In the rows, 128 means zero.
One turn moves each row of this set onto another row. After a few examples, where does it send each row asked below?
lon: [152 109 145  97 112 108 126 158 105 123 120 131 140 150 131 133 113 123
 113 122 157 105 122 110  82 153 101  94 152 121 110 125 114 141 139 156
 126 117 110 104 142 161 106 147 109]
tar: [143 119 135 112 149 116 132 105 148  99 130 114 119 113  79 129 119 113
 127 109 118 130 120 104 103 149 145  81 139 147  99 113 104 142 166 140
  95 143 116 108 129 135 107 141 147]
vuvum: [112 142 131  98 107 101 117 125 147 102 103 126 106 130 124 122 133 150
 130 115 137 145 132 117 127 150 124 137 120 133  82 136 137 127 156 143
 119 121 158  99 121 133 107 130 145]
zop: [155 132 138 107  96  99 132 132 109 134 151 145 136 154 116 121 117 129
 120 115 168 116 128 119  91 148 103  99 138 143 109 160 106 117 161 145
 142 139 127 139 149 146 123 127 111]
miked: [138  93 127  84 133  94 170 118 118 123 124 132 122 153 109  99 122 123
 126 128 154 125 119  98 135 116 109  90 130 128  94 118 128 119 148 164
 103 122 105 140 131 140  88 140 111]
Ripal: [133 114 129 108 134 118 119 131 141 118 119 137  98 130  78 128 129 126
 149 141 129 137 141 130  92 116 139 111 155 159  90 119 125 128 142 149
 112 116 130  96 132 136 117 156 121]
puzes: [115 124 135  99 112 118 103 126 163  93 111 132 103 129 122 134 114 136
 122 140 159  94 132 109 100 108 119 113 127 128  81 110 123 147 140 155
 123 117 147 105 133 124 101 137 133]
guk: [118  96 123 120 131 157 125  95 139 136 120 127 119 108 128 130  98 125
 132 113 123 137 145 120 111 157 132 124 130 127  86 124 122 113 165 163
 130 120 101 122 168 143 107 136 108]
luzu: [112 128 140  99 113 123 103 125 163  92 117 117 102 122 126 129 118 132
 126 139 153 100 138  98 105 105 124 112 122 129  86 103 120 138 145 155
 131 113 141 106 130 124 102 135 129]
bomu: [154  99 126  90 104 114  99 119 136  99 126 123 139 144  87 141  96 106
 107 111 136 123 119 126 106 153 128  87 128 161  99 106 135 107 150 137
 143 147 114 130 154 145 119 148 129]
Bes: [138 115 134 132 162 120 123 113 140 121 123 149 115  93 103 132 114 114
 130 123 111 121 142 125 115 137 130  87 142 122 102 137  97 129 146 131
  99 127 112 124 143 120 124 140 133]
fili: [125 119 135 140 143 123 123 109 126  96 126 128 123 103 122 136 118 130
 118  97 122 117 127  93 127 141 145  95 119 139 100 127  89 111 178 142
 107 146 104 123 132 129 132 141 141]
Tup: [116 116 124 136 128 126 107 134 117 116 117 149 104 115 117 135 127 143
 142 128 136 123 147 117 117 108 139 126 136 145  90 134 109  98 152 147
 122 118 118 111 135 128 140 155 119]
Peba: [142 135 149 106 106  98 143 154 102 122 120 123 123 156 152 130 120 114
 110 114 158 116 112 114  97 162 129  98 131 120 110 135 112 129 147 139
 144 125 130 102 138 169  92 143 122]
dek: [161 141 150  89 103  99 129 144 122 133 120 127 117 132 133 117 125 117
 109 104 158 112 107 115  93 176 112  94 122 129 110 149 114 131 149 143
 131 139 148 118 141 159  97 125 122]
Fis: [107 142 137 101 112 106 117 129 149 105 109 125 100 122 125 122 131 144
 136 124 132 153 141 117 135 145 127 140 120 125  87 130 135 126 152 144
 124 116 148 101 128 129 108 127 140]
Defu: [169 125 146  90 109 112 137 145 105 140 137 142 129 125 121 128 118 115
 103 118 167 103 119 113  87 157 112  80 138 129 104 140  94 119 145 145
 131 135 113 119 152 152 113 129 108]
tutad: [128  94 121 103 144 158 124  88 157 128 133 119 122 131  99 124  92 124
 131 118 125 136 137 125 103 145 128 119 139 135  86 113 122 127 167 161
 126 122 112 123 168 145  91 137 113]
Beg: [131  94 129  84 129  99 169 113 123 128 121 142 123 143 114  96 120 122
 119 117 139 114 124 106 131 120 104  99 135 132 106 120 134 114 141 156
 100 116 112 148 135 140  96 132 105]
Fige: [160 107 114  90 121 106 106 115 114 124 140 135 132 150  78 149 102  99
 128 125 131 142 133 123 116 140 117  80 133 143  93 129 133 102 133 126
 140 145 123 112 153 143 107 153 138]
Dudeb: [119 138 136 115 124 127 134 101 164  98 134 124 112 118 115 137 114  99
 110 134 145 108 132  95 107 110 140  80 119 113 100 107  86 126 144 130
 126 124 131 112 140 129  90 126 139]
konud: [134  95 126 107 109 115  90 128 110  99 119 135 134 126 132 149  89 122
 112 108 134 113 137 119 129 159 124  95 120 152 100 113 139 115 142 151
 144 149 106 130 152 135 135 143 127]
gof: [146 138 132  96 128 111 108 126 128 124 140 143 120 166 132 119 110 130
 118 119 158  99 120 122 112 147  85  96 124 135 108 153  99 155 143 137
 125 149 156 135 143 132 100 120 122]
sev: [135  99 114  92 120  99 161 115 109 117 112 133 128 154 123 101 128 127
 128 121 157 131 129  95 141 125 119  97 116 132  86 124 120 120 145 163
  99 131  96 139 119 142 102 122 103]
Fimip: [143  97 122  97 121 107 100 124 118 120 123 153 131 134  97 143  91 110
 123 117 114 130 141 142 120 161 109 107 141 145 100 127 144 114 136 124
 140 143 120 130 163 131 124 141 127]
Bubo: [131 138 142 114 120 120 127 152 105 115 123 131 126 166 150 135 101 117
  94 108 147 103 106 116 119 152 112  99 130 120 123 127 101 144 137 140
 118 133 138 109 150 162  90 132 117]
zosi: [128  97 118  97 115 104 160 109 114 123 107 141 133 143 130  98 125 126
 123 110 146 115 135 104 138 129 112 102 121 135  99 127 126 116 139 156
  96 126 105 147 122 140 105 113  98]
Vip: [136 107 113  96 137 151 118  82 137 134 144 102 118 135 101 133 105 125
 143 119 145 149 137 100 109 131 132 102 127 136  77 127 116 119 168 173
 128 131 113 105 150 147  93 147 123]
zuva: [127 101 112 111 144 156 125  92 128 146 134 122 117 124 109 137  98 118
 145 125 130 149 151 111 112 131 126 110 138 116  84 131 116 113 151 163
 125 118 111 101 162 146  92 147 114]
pago: [149 141 121  96 125 108 135 126 106 130 151 140 133 165 122 123 105 145
 119 107 155 126 124 122 123 159  98  90 132 151 114 153  96 129 165 139
 127 158 132 131 146 137 119 122 118]
duko: [128 105 113 115 128 152 120  90 123 141 130 110 117 113 128 136 108 129
 143 112 142 147 145  97 119 142 136 110 117 130  79 136 113 102 165 175
 134 129 101 104 151 149 103 147 120]
divo: [153 106 117  98 108 113  95 119 106 104 130 115 136 139 112 157 100 111
 122 115 150 122 129 100 121 139 131  68 115 150  94 114 127 105 144 154
 146 156 105 111 141 147 119 159 138]
sav: [106 146 132 124  92 126 133 117 156 106 123 136 106 136 103 128 125 109
 117 132 139 135 134 122 108 111 139 125 124 135 102 117 106 104 145 127
 130 108 144 108 144 143 101 123 127]
Pudo: [138 102 114 106 124 108  96 121  89 124 129 143 129 127 120 158  95 116
 133 115 130 131 153 118 138 148 110  90 129 133  94 136 136 108 126 141
 143 149 111 109 150 130 125 151 136]
gode: [106 144 135 130  86 124 134 119 153 106 118 146 109 137 112 133 124 116
 106 128 143 126 123 128 109 113 138 122 124 131 103 124 112 100 141 133
 126 109 150 113 148 148  99 132 129]
tev: [136  93 125  87 122  99 158 121 123 114 113 130 125 152 111  96 123 127
 120 120 153 126 113  99 140 127 113  97 119 132  91 118 129 126 153 169
  94 126 101 147 132 141  96 124 103]
vabo: [117 152 132 119 126 109 145 106 146 111 128 130 112 119 115 130 129 111
 118 120 122 161 135 114 136 150 140 107 115 109 101 137  98 112 150 117
 120 125 139 107 137 133  96 119 149]
fep: [121 121 127 115 116 121 118 127 125  95 124 115 109 135  97 132 131 144
 139 115 139 133 124  99 108 121 152 120 133 176  88 111 118 110 171 160
 119 133 124  97 119 144 125 154 131]
bufi: [123 135 139  93 146 107 116 113 152  97 121 111 106 100 137 129 118 134
 129 126 139 126 140  93 132 144 123  99 114 104  82 122 110 147 156 144
 120 132 135 104 121 112 100 131 155]
mup: [121 136 136 122 125 123 138 105 157 102 129 139 108 123 122 141 110 102
 102 138 152 100 125 103 107 112 139  77 121 110  96 115  87 129 138 129
 122 125 131 110 145 129  90 132 143]
lifus: [128  99 118  89 126  99 174 106 106 132 120 141 126 146 126 103 125 120
 129 115 145 117 141 100 133 118 109  98 134 130 104 128 125 107 133 154
 106 119 109 138 122 139  99 127 104]
vod: [127  99 123 104 126 154 118  84 152 122 130 107 122 121 118 123 105 134
 129 108 138 139 134 111 109 156 136 118 120 145  79 119 119 118 181 175
 131 131 104 127 156 144 109 136 113]
Zizo: [120 152 132 119 121 103 151 103 139 111 123 135 114 122 125 136 129 117
 109 112 129 152 129 118 131 153 143 101 114 112 100 142 101 106 154 116
 120 130 141 104 132 136  96 126 156]
duta: [159 136 138  88 113  88 125 130 127 133 136 134 114 158 134 116 127 128
 131 128 168 111 124 121  91 157 106  94 125 134  96 161 108 139 151 137
 152 141 150 128 131 142 102 132 124]
Kidog: [133 124 126 100 125 106 124 140 106 114 134 130 145 190 132 128  99 152
 129 113 145 127 129 121 118 158  89 102 146 146 118 138 112 150 160 152
 125 141 131 114 136 148 113 139 120]
masom: [148 118 132  87 140 118 127 153 104 120 121 124 139 164 139 135 102 138
 108 117 144 114 117 115 116 166  96  84 146 130 118 118 100 154 142 151
 115 137 115  96 139 150 101 141 116]
Lut: [130 134 133  90 145 100 119 109 152  97 115 119 108 112 133 134 119 133
 129 125 142 118 134  97 128 150 122  95 119 109  77 129 110 154 151 140
 118 139 138  99 118 114  94 131 160]
rire: [129 132 130 110 133 113 123 138 107 113 139 140 124 189 152 134 103 127
 117 131 158 106 123 122 116 135 104 102 132 127 107 139  96 153 139 135
 140 135 142 117 143 140  96 138 122]

Fige -> Fimip
zuva -> guk
And these:
Zizo -> vuvum
Defu -> zop
luzu -> Dudeb
Ripal -> Bes
duta -> gof
tev -> miked

One turn moves each row of this set onto another row. After a few examples, where does it send each row asked below?
pelom: [138 140 150 105 146 152 113  99 142 140 101 123 130 118 154  99 154 110
 141 141]
zulid: [156 134 145 100 140 123 140 133 134 108 137 136 142 132 117 106 102 101
 132 114]
rikob: [151 138 141 116 169 163 131  97 121 136 111 130 130 123 149 110 135 118
 137 147]
soka: [147 134 143  95 142 127 134 130 136 113 130 135 145 135 117  99 103  99
 132 107]
Pofo: [148 115 142 129 151 137 135 114 146 104 107 158 145 115 147 114 123  96
 133 135]
mut: [122 148 129 148 115 141 125 116 156 129 108 145 147 109 150 120 158 130
 126 135]
Tel: [153 146 128 135 153 146 122 113 120 129 128 131 128 126 114 107 102 102
 118 132]
Zugu: [125 147 131 114 122 118 139 134 151 134 119 121 165 108 154 142 132 164
 141 139]
Gisi: [128 153 129 108 119 112 137 145 153 136 125 116 159 112 143 145 123 160
 137 132]
liki: [124 174 134 123 125 116 129 136 157 143 123 116 146 110 133 140 126 160
 125 137]
botan: [147 150 134 148 128 145 112 105 138 117 118 138 126 106 131 103 125  99
 124 136]
soku: [131 120 149  67 151 127 117 132 149 134 113 131 143 128 143 105 126 107
 131 141]
gik: [125 162 134 137 129 121 135 127 147 141 123 118 151 105 149 139 135 165
 132 142]
Guke: [147 131 143 105 142 117 126 134 147 111 126 145 143 130 114 102 100  96
 124 121]
fet: [125 163 136 117 131 118 134 131 151 150 120 110 150 112 143 137 136 167
 132 139]
rem: [128 153 128 124 110 113 135 140 154 129 125 122 159 108 143 150 121 151
 135 141]
Fabo: [121 137 114 142 114 128 117 140 147 129 128 149 153 113 134 129 121 123
 109 150]
fozu: [139 145 156 112 133 144 168 129 139 107 111 123 162 138 146 128 146 128
 142 115]
vunum: [135 160 130 125 153 153 139 137 112 133 132 114 148 141 123 132 108 135
 111 153]
napi: [156 120 141 126 146 142 150 109 132  99 117 152 149 115 145 115 121 104
 140 129]
mol: [155 150 125 141 140 150 110 109 129 124 120 134 126 120 121 107 110  99
 126 136]
kefe: [114 123 127 111 131 140 122 128 151 147 105 139 156 119 161 130 153 134
 126 158]
gam: [136 112 136 119 145 142 125 113 144 112 105 155 148 106 157 114 128 104
 129 154]
vive: [124 169 135 137 126 123 132 130 154 139 121 123 148 104 148 143 133 159
 128 143]
pofak: [158 153 129 138 153 150 126 111 118 123 132 134 125 120 120 109 106 108
 121 137]
fuvu: [137 119 159  80 160 129 128 124 147 126 112 139 147 135 149 103 130 105
 142 130]
geg: [123 165 131 127 104 121 113 144 157 134 133 131 139 123 119 113 132 123
 115 118]
Burug: [138 154 157 106 128 135 162 141 137 106 126 118 159 143 131 123 132 125
 137 107]
vuga: [151 121 135 130 145 145 144 112 135 101 114 152 145 117 140 112 117  97
 136 120]
gitez: [128 168 133 130 126 115 132 137 149 143 128 113 145 109 137 141 127 160
 127 135]
Raz: [142 151 149 130 125 140 167 131 136  96 119 128 163 133 132 125 131 125
 134 113]
muf: [149 120 155  77 156 137 145 118 136 121 116 132 147 134 147 108 132 110
 149 124]
vol: [115 141 129  90 122 119 111 155 153 152 131 126 148 134 130 123 128 128
 116 141]
gim: [141 120 154  86 158 143 139 116 136 122 112 136 148 134 154 104 133 105
 149 119]
Kemop: [145 154 142  92 149 142 103 119 131 145 126 115 128 141 121  94 117 107
 135 130]
zat: [123 148 134 118 116 118 135 133 153 133 120 123 163 109 157 147 132 156
 142 147]
dem: [142 144 147  91 164 144 118 117 121 149 127 115 130 142 127  98 118 110
 131 131]
muz: [120 169 141 118 131 120 131 129 155 147 118 117 151 112 148 137 138 164
 132 143]
sekis: [136 152 129 131 158 163 145 125 113 133 118 119 151 135 137 137 122 138
 116 161]
Lof: [146 131 139 126 168 162 129  98 120 138 110 131 130 124 151 112 132 108
 134 144]
Beba: [142 159 146  96 132 130 103 125 143 139 127 113 121 129 117  94 122 102
 126 123]
daru: [146 138 141 116 158 162 112  99 130 138 106 128 129 125 155 108 140 107
 145 145]
Zesi: [132 155 137 107 162 157 142 135 115 143 124 108 147 145 136 134 123 138
 118 155]
Bagum: [116 151 144  95 123 132 119 131 161 153 111 122 143 129 147 114 163 133
 133 126]
Zegon: [151 154 144  88 163 145 122 121 123 145 131 114 124 139 122 102 117 115
 130 131]
moned: [127 152 127 127 117 115 138 140 150 127 128 124 160 105 148 146 122 158
 136 136]
res: [124 152 133 104 114 111 133 139 155 138 122 116 162 115 143 143 125 157
 138 141]
vaf: [141 130 132 111 132 121 115 139 145 112 130 145 139 116 120 108  97  95
 113 136]

daru -> Pofo
moned -> gitez
sekis -> Raz
And these:
Fabo -> geg
res -> muz
Tel -> soka
vaf -> Beba
pofak -> zulid

